Each row has a name. After each piece below comes the name of the row it's from, unless a question asks for something else. Each question is about the rows just above it.

j_711: [ 76 -20  25  -8 -38  59  20   8   8  41   2 -40 -16  -9 -31 -90 -13]
j_842: [-31   8 -20 -91  -8   2  25 -40   8  20 -16  41 -38  59  76 -13  -9]
j_784: [-55 -16  48 -47 -26  20 -17  13 -25  11  13 -56   2  17   5  -8  36]
Which row holds these entries in another order? [  5 -56  36 -26  11  17 -16 -55  48  13 -17  13  20 -25 -47   2  -8] | j_784
Which row holds these entries in another order? [-91 -40 -38 -31 -20 -16 -13  -9  -8   2   8   8  20  25  41  59  76] | j_842

j_77: [ -9   2  72 -22 -34 -30 -12 -16 -20   9   8  13   5   4 -48 -37 -60  37
   9  15 -14 -17   8  -1 -38  25  32 -30   4  -3   3]
j_462: [ 15 -38  25  72  13 -14 -60 -20   8 -16   9  37 -30   4   2   4   5   9
 -17 -34   8  -1  -3 -30  -9 -12 -37 -22   3  32 -49]
j_272: [ 13  -9 -12  -6  20  -3  -9  -4 -59 -18  -4 -15 -28 -49  11   1  11  -5
 -12 -62   4 -11   1  60   4 -12  20   1 -33  28  -8]
[-49  32   3 -22 -37 -12  -9 -30  -3  -1   8 -34 -17   9   5   4   2   4
 -30  37   9 -16   8 -20 -60 -14  13  72  25 -38  15] is which row reordered? | j_462
[  2 -17  -3   5  15 -38  -1 -30  -9  32   3 -49 -14 -16   9 -22 -34   4
  25 -20 -12  72  13   4 -60   9  37 -30 -37   8   8] is which row reordered? | j_462
[-60 -48 -38 -37 -34 -30 -30 -22 -20 -17 -16 -14 -12  -9  -3  -1   2   3
   4   4   5   8   8   9   9  13  15  25  32  37  72] is which row reordered? | j_77

j_711: [ 12  27  23  47  28  35  67 -32]
j_938: [ 26 -31  -1  17  21  39  -6  34]
j_74: [ 28  25  87  36  18 -15   4  48]
j_77: [ 21  60  17  39  53  33 -30  10]
j_784: [ 48  87  25 -15  18  28  35   4]
j_842: [ 20  39  53 -30  17  10  33  60]
j_272: [ 17  21  39  25 -31  34  -6  -2]
j_832: [ 21  39  17  25  -1 -31  -6  34]
Which row holds these entries in another order? [ 10 -30  33  53  39  17  60  21] | j_77
[ 48   4 -15  18  36  87  25  28] is which row reordered? | j_74
Put [ 28 -15  25  48   4  36  87  18] back in order: which row is it? | j_74
[ 35  28  25  87 -15  48  18   4] is which row reordered? | j_784
Put [-31  -6  -2  17  21  25  34  39] back in order: which row is it? | j_272
Which row holds these entries in another order? [ 34  -6 -31  -1  25  17  39  21] | j_832

j_842: [-27  13 -43  -6 -11 -19   4  32  23   8  28 -13   3  38  19  -3  11  -5
 -11   5   8  -9  48  13  -4]
j_711: [ 39  -3 -49  25   1 -17  38   2   0  -2  10  -6  11   8 -10  -5  33 -48
   7  -6 -11 -13   0  10  39]
j_784: [ -9  34  -5 -14  -2 -15   1 -13   1 -29  22 -21  39 -50 -17  15  -6   1
 -36 -71  22   2  20   4  12]
j_761: [  1  21  -4  -2  -6 -10  34  -8 -19  -7   2 -73   1  27  -3 -20   8 -68
   9  -1 -13  -9  -1 -20  22]
j_74: [ 32  -6  -9  41   6  12  -1  16 -18   7 -10  -3  -5   5  15   3   9 -71
   3  -1 -25  56   6  10  23]
j_77: [  3 -25   6   9  12  -5  22  10  32   7  15  56   6  -1  41   5   3 -10
  -3  -1  16  -6 -71 -19  -9]
j_272: [ 17   7 -28  29  -8   0  29   3 -15 -11 -12 -23   1  32 -14  -7  26 -49
  12 -14  -5  -7  10   8  28]
j_832: [ -8  -7   0  26  29 -28  29 -15  17   7   8  32  10 -12  28 -49   1 -23
 -11  12  -7   3  -6 -14 -14]
j_938: [ 56 -10 -71  -5  -6   3   7  16   3  -1  41 -18  15   6  -3  22  32 -25
   6  -9  12  -1   9   5  10]
j_642: [ 15 -22   5   2  -3 -27 -24   8  12  34 -21   9  12  13 -39 -21   3 -23
 -52 -33  15 -35  26 -12 -10]
j_462: [ 32  20  -9   1 -17  13  19 -12  -2   9  -7 -36  15  13   0   8  16 -32
  15  17  46 -40   9  23  46]
[-71 -25 -18 -10  -9  -6  -5  -3  -1  -1   3   3   5   6   6   7   9  10
  12  15  16  22  32  41  56] is which row reordered? | j_938
[ 29  -7  -7 -14   3 -23  26  29  10 -11 -15 -49  -8 -12  12 -14   1  17
  -5   7   8   0  32 -28  28] is which row reordered? | j_272
Which row holds these entries in another order? [ 34 -21   9  12  13 -39 -21   3 -23 -52 -33  15 -35  26 -12 -10  15 -22
   5   2  -3 -27 -24   8  12] | j_642
Which row holds these entries in another order? [-10  -3  -5   5  15   3   9 -71   3  -1 -25  56   6  10  23  32  -6  -9
  41   6  12  -1  16 -18   7] | j_74
Put [ -1   9   5  10  56 -10 -71  -5  -6   3   7  16   3  -1  41 -18  15   6
  -3  22  32 -25   6  -9  12] back in order: which row is it? | j_938

